In the rows, zero is written as 128.
runs of hidden systems:
mese, run 1 (8 x 22):
[[102 158 186  93 176  85 114 137  61 147 159 134 117 155 157  41 143 113
  134 165 147 203]
 [139  93 158 133  78  83 166 133  26 180 144  82 119 109 109 131 122 133
  109  95 179 157]
 [102 164 154 106 172 110 118 106 104 146 140  98 180  93 172 110  87 179
  128  99 210 134]
 [148 155 143 162 134 107 120 114  96 146 133 114 127 186 139  66 118  99
   96 155 202 165]
 [122  85 138 141 112 129 140 114  96 180 136  79 138 131 158 106 160 104
  138  73 185  98]
 [137 172 133 126 110 128  76 136 133 161 140 125 185 136 150  82  97 145
  124 104 169  95]
 [138 118 152 157 120  88 118  95 167 127 139 113 134 196 123 102 142 106
   97 102 157 119]
 [108  98 135  87  99 137  81 119 139 145 120  94 134 127 132  89 156 101
  136 102 133 103]]
namo, run 2 (8 x 22):
[[ 97  56 139 120 157 136 133  91 141 152 126  71 100 167 173  81 213  62
  146  96 163 113]
 [145 178 129 135  40 150  62 167 115 167 124 142 182 115 122  84  73 136
  115 117 145  91]
 [133 122 171 145 181  55 144  92 191 101 169 144 150 178 123 155 135 157
  111  87 113 113]
 [114 109 108  76  91 148  71 119 163 100  89  90  90 127  86  94 151  89
  106 160 122 142]
 [ 81 148 200 151 103 124 138 142 131 150 150 174 139  98 176 100 125 120
  151  99  92 123]
 [155 103 116  60 127  72 108 141  99 123 151 119 141 136  72 154 128 166
  120 120  99 134]
 [ 86 141 152 132 130 142 147 103 162  89  96 130  98  70 130 142 105 126
  108 152 129 158]
 [126 118 134 102 157 120 141 152  69 151 151 137 113 141 144  96 158 110
  154 146 104 154]]
kavo, run 3 (8 x 22):
[[146 116  95 136  60 165  87 140 163 137 106 117 141 137 110 124 130 104
  123 114 122  77]
 [115 128 141 134 132 136 110 130 185 128 140 159 152 139 155 127 146 124
  152  97  80  77]
 [142 111 106  95 101 136  86 147 153 113 123 137 118 147  87 126 148 115
  129 137  68 106]
 [ 92 104 157 115 113 130 137 126 168 112 125 144 116  97 130 141 149 122
  141 111  72 118]
 [127 119 111  77 147 128 118 155 111 118 137 148 119 113 113 136 143 141
  149 150  67 142]
 [112 118 143 123 121 119 160 125 131 102 123 143  97  88 109 166 124 138
  120 138  92 156]
 [124 117 108 106 175 135 155 131  96 122 128 124 105 104 140 149 139 141
  151 154 120 153]
 [134 141 118 148 120 136 161 136  99 122 115 136 110 103 120 154 103 134
  117 158 133 156]]
zipaz, run 4 (8 x 22):
[[125 100 182 163 110  66 155  79 133 152 151  82 150 158 134 131 128 132
   93  57 201 114]
 [124 176 112  75 136 143  33 132 141 132 113 109 167 143 138  53 112 130
  125 141 167 121]
 [113 138 208 179  90  74 134 106 163 120 145 156 120 173 119  97 126  99
   88 116 120 150]
 [129  89 121  62 108 109  71 126 121 156 139  76 152 143 113  99 156 127
  134  86 146  92]
 [ 99 169 177 111 101 100  97 121 167  93 121 148 139 106 106 110  84 150
   98 139 113 154]
 [131  83 146  90 148  75 120 120 115 127 155 110 110 181 107 108 176 116
  123 116 110 142]
 [105 128 145  89  73 129 103 131 112 129 110 107 121  71  98 118 106 137
  112 128 137 151]
 [120 139 164 107 177  76 142 124 104 122 161 143 135 142 131 127 128 158
  131 129 118 162]]
leba, run 5 (8 x 22):
[[198 157 100 153  80  97  89 143 160 137 153 146 200 182  84 155  79 177
   98  86 130  64]
 [101 107 128 103 179 129  93  75 240  76 109 103 118 161 135 114 177  99
  122 122 126 103]
 [108 147 150 123  89 155  90 178 116 144 132 180 114 139 144  52 150  78
  156 159  58 136]
 [137  96 142 116  74 100 127 149 132 151 162 137 162 114 100 173 126 162
  140  57  75  75]
 [ 87 139 131  59 164 121  98 106 182  73 113 118 124  78 114 144 119 159
  124 140 106 143]
 [105 127 177 137 121 104 162 142 104 116 141 171  79 129 121 118 140 105
  126 163  74 183]
 [131  83 112  99 114 129 162 148  64 153 131 108 120  82 117 176 136 145
  148 104 117 125]
 [112 166 134 127 151 128 143 115 128 110 116 123 141  69 136 150  78 170
  113 143 162 155]]
leba, run 6 (8 x 22):
[[ 94 165 118 158  81 209 120 153 183 120  93 171 141  47 158 144  94 124
  153 127  89  86]
 [161 142 115 137 183 104 149 153 153 100 165 196 140 167 119 178 129 161
  145 138  37 116]
 [115  88  88 123  95 175 142 123 169  91  83 119  76  92  94 175 149 101
  130 148  79 119]
 [100 153 144 151 163 160 165 153 120 131 137 183 133  79 188 140 118 141
  172 133  82 124]
 [172 122  78 133 117 124 152 150 111 108 125 147 115 131  77 195 106 157
  114 153  86 129]
 [ 98 112 121 154 162 163 175  97 165 102 102 119  98  85 156 166 138 121
  138 131 135 128]
 [149 162  94 145 150 158 140 165  88 136 130 166 123 129 144 127 113 131
  144 177 108 144]
 [154 107  99 178 109 137 169 119 138 131 121 121 124 135 116 182 122 132
  114 107 135 102]]
namo, run 7 (8 x 22):
[[ 94  73 210 117   7  92 117 143  91 174 138 115 100 129 103  74 163  73
  118  84 101 136]
 [ 89 155 182  49 125  70  92 122 123 128 153 115 185  55 127 129  78 208
  128  77 139 134]
 [122 158 169 109 160  69 129 115 130  70 134 156  93 151  83 116 111 141
   88 190 101 218]
 [ 80  69 173 115  97 119 168 116  77 145 119  91  70  87 132 111 164  87
  125 128 138 175]
 [117 161 147  91 129 117 119 156  48 165 142 124 160  74 149 106  87 171
  139 124 164 149]
 [156 147 140 158 162  70 171 106 100 111 145 128 119 153 104 159  98 161
   90 148 160 180]
 [116 105 118 125 148 141 137  92 107 129  98  69  94 124 137 105 148  96
  111 151 196 159]
 [129 163 147 158 109 137 119 143  89 175 137 133 158 135 166  81 107 115
  127 121 178 126]]
mese, run 8 (8 x 22):
[[124 137 165 170 115 115 165 134  76 154 141 141 118 133 151 109 122 114
  123 127 151 159]
 [144 117 101 112 153 120 131 124  88 154 139  94 148 124 136 140 125 156
  133 107 176 116]
 [122 166 139 165 120 139 123 115 139 132 115 120 139 123 148 105  98 121
  109 131 184 132]
 [140 111 124 140 152 121 129 123 121 152 144 118 131 175 149 100 158 104
  139 113 147 112]
 [131 121 120 131  76 141 104 129 137 148 117 109 149 124 121 116 121 118
  118 103 149  93]
 [120 138 148 135 143 112 109 117 169 126 143 140 152 153 144 113 132 128
  127 105 125 106]
 [137 112 123 113 100 123  97 123 142 124 124 112 120 158 102 107 144 105
  113 129 121 124]
 [ 99 115 160 117 107 119 117 128 150 130 130 132 131 106 133 123 135 125
  138 102  99 120]]
Rike, run 9 (8 x 22):
[[178 113 119 219  76  99 200 118 110 151 141 122 154 131 102 217  78 168
   90  78 170  94]
 [144 167  53 111 222 171 100  91 149 104  93  82 142 131 158 120 110 145
  124 169 220 125]
 [150 170 139 214  65 155 116 146 132 145 115 167 118 191 132  68 116  64
   96 165 140 132]
 [158  83  98 128 123 126 107 124 144 172 149  90 179 171 141 136 161 134
  144  51 150  40]
 [112 185 131 104 108 141  54 117 207  94 104 132 165 106 117 104  80 151
  102 135 137 112]
 [120 110 168 141 151  94 117 110 180 111 151 147 114 208 133  90 181  85
  125 121  86 123]
 [ 99  85 126  66  70 147  88 140 133 140 116 105 124  87 111 117 159 113
  146  95  90  97]
 [ 89 153 184 110 153  92 130 132 155 109 157 171 151  97 142 139 112 166
  136 110  80 136]]
Rike, run 10 (8 x 22):
[[112 103 158 131 107 101 142 112 179 108 137 140 126 121 109 161 138 133
  120  94  85 110]
 [ 98 114 121  72 169 142 116 128 141 107 120 130 115  99 136 128 151 131
  152 144  95 137]
 [113 128 154 138 107 120 153 150 117 123 131 171 104 108 121 138 127 122
  134 141  72 148]
 [131  93 112 109 160 123 165 131 102 130 138 120 121 105 131 172 143 148
  146 119 113 128]
 [122 150 118 132 135 145 148 134 113 115 108 140 115  88 129 146 100 138
  124 165 129 158]
 [145 122 115 163 153 127 170 133  97 136 135 138 118 151 142 144 134 122
  131 139 132 137]
 [146 129  89 136 115 159 136 134 108 140 111 111 131 111 128 143 111 135
  127 132 154 118]
 [139 160 119 167 144 134 137 126 133 131 129 142 146 144 152 129 111 133
  122 133 151 119]]
kavo, run 11 (8 x 22):
[[130 157  70 117 177 189 112 141 135 121 105 133 134 115 163 116 124 128
  154 170 139 118]
 [155 130 124 205  79 132 163 145 127 134 125 168 113 158 122 144 121 101
  115 136 100 123]
 [142  93  79 112 151 154 131 121 142 140 121  95 142 122 140 160 149 140
  148  95 143  76]
 [126 175 116 151 112 169 105 145 162 116 108 165 136 120 139 113 103 116
  129 157 110 118]
 [151  91 118 151 124 116 147 135 137 138 146 140 120 175 120 147 167 109
  138 106  95 101]
 [113 121 100  96 107 160 102 134 150 123 105 111 133  82 124 136 120 136
  137 126 119 101]
 [125 149 142 146 144 124 131 143 143 114 143 179 125 141 141 130 128 127
  141 139  76 132]
 [142  86 100 106 116 130 131 128 121 123 117 107 106 131  94 157 152 122
  123 130 105 124]]
zipaz, run 12 (8 x 22):
[[123 117 137  79 135 105  73 131 160 154 161 117 195 141 148 110 144 153
  158  55 115  58]
 [130 155 135 115  89 107  76 120 207  73 110 152 120 147  69 124 104 131
   84 152  84 134]
 [ 90  66 172  81 143  98 129 104 154 117 144 105  99 131 126 119 196 103
  142  96  87 131]
 [120 131 123  65  78 121  90 171 102 126 129 142 129  79  87 126 110 152
  132 140  75 140]
 [127 107 153 110 163  65 168 110 115 101 151 128 114 123  97 174 129 167
  112 127 106 169]
 [131 109  89  74 142 143 120 134  76 127 108  88  92 105 108 124 142 121
  128 166 141 165]
 [108 146 164 149 129 115 176 134  77 139 134 144 115  88 147 130 105 140
  124 142 139 174]
 [170 125  90 126 154 119 142 137  66 155 142 109 137 153 128 132 126 140
  129 140 169 133]]

runs to name:
run 13 (2 x 22):
[[122 164 113 140 213 144 139 106 147 103 118 128 133 120 171 127 119 146
  134 160 161 146]
 [156 127 109 173  93 141 144 142  87 145 117 127 103 159 118 112 131  88
  111 160 147 146]]
 => kavo
run 14 (2 x 22):
[[151 126 163 113  86  29 128  98 145  69 136 120 104 147  19 173  92 166
   49 145 115 188]
 [ 32 103 187  81 164 133 130  85 140 106 102  83  75  63 167  79 170  93
  134 134 152 184]]
 => namo
run 15 (2 x 22):
[[161 115 138 113  89  55 123 117 109 138 156  94 171 137  72 164  92 189
   86  75 159 113]
 [ 90 156 145 108 182 120 108  77 192  73 103 104 114 117 135 104 116 127
  101 158 169 167]]
 => namo
run 16 (2 x 22):
[[114 116  84 121 175 176 178 127 100 110  98 116  77  81 145 166 145 114
  146 176 125 158]
 [147 152 107 180 125 160 183 170  73 151 127 171 118 110 153 152 105 125
  146 156 116 141]]
 => Rike
run 17 (2 x 22):
[[ 95 127 129 130 151 137 143  88 213  84 108 124 133  80 134 175 114 152
  114 107 129 107]
 [129 122 109 104 162 152 109 154 132 115 132 160 106 156 137 106 170 100
  161 165  63 132]]
 => zipaz
run 18 (2 x 22):
[[144 115  60 117 170 151 148 112 145  57  82 112  55 134  80 168 142 109
  105 215 109 182]
 [ 89 109 134 168 120 201 179 150  82 175 118 139 100  84 203 106 164  70
  176 129 120 120]]
 => namo
run 19 (2 x 22):
[[119  75 156 110  98  81 137  91 145 122 133  82 118 134  93 147 147 126
   98  86 144 124]
 [ 88 149 154  68 135 129  74 130 131 125 123 123 140  95 143  75 126 131
  139 135 123 138]]
 => mese
run 20 (2 x 22):
[[122 162 136 113 109 118 114 146 143  98 125 168 129 103  99 142  93 153
  116 154  81 149]
 [133  84 126 109 160  94 156 112 116 119 140 108 100 149 110 158 168 124
  130 119 116 141]]
 => zipaz
run 21 (2 x 22):
[[ 99 128 122  98  63 187  97 155 111 127  85 127  95  72 123  89 126  88
  135 167 105 148]
 [126 133 173 154 138  86 172 144 109 149 177 168 161 118 148 158 115 170
  144  78 100 114]]
 => leba
run 22 (2 x 22):
[[135 105 126 132 130 129  75 102 181 127 123  99 118 222 132  61 186  62
  115 122 149 106]
 [109 134 170 146  29 133  72 131 177 156 125 131 165 128 129  86 120 104
  117  75 122  73]]
 => namo
run 23 (2 x 22):
[[ 54 136 203 124  89 141 117 148 147 149 136 170 144  62 178  94 134 120
  163  94  72 112]
 [168 114 110  62 142  71 100 162 109 114 166 153 140 168  71 150 138 168
  131 133  52 133]]
 => kavo
run 24 (2 x 22):
[[ 82 141 154 156 143 150 113 104 237  85 109 161 114 134 154 111 149  92
  130 134  85 114]
 [154  93  91  99 105 133 103 170 122 131 134 154 109 168  89 123 171 102
  149 144  40 114]]
 => mese
run 25 (2 x 22):
[[135 206 127 181 109 134 129  93 164 117  99 120 179  89 136 148  24 182
   74 121 224 124]
 [151 120 135 135 219  87 120  91 148 117 153 115 115 252 149  74 187  92
  123 144 155 151]]
 => namo
run 26 (2 x 22):
[[ 84 148 153 105 190 129  98  86 182  96 116 110 126 131 163  84 141 114
  123 135 159 142]
 [138 129 157 142  65 113 107 155  99 149 137 151 118 172 105  80 135  88
  116 141 103 141]]
 => namo
run 27 (2 x 22):
[[121 144 187 150  80 106 131 150  39 190 146 129 133 129 150  60 115 105
  122 121 171 162]
 [164 151 135 138 118  81 113 116  96 158 151  96 184 155 120 119  85 167
   96  97 211 119]]
 => zipaz
run 28 (2 x 22):
[[152 119  70  95 161 162 127 161  85 143 125 125 121 117 137 137 141 132
  164 155 112 119]
 [127 149 139 186  89 138 155 124 156 119 114 144 132 107 127 158  93 135
  105 123 137 117]]
 => leba
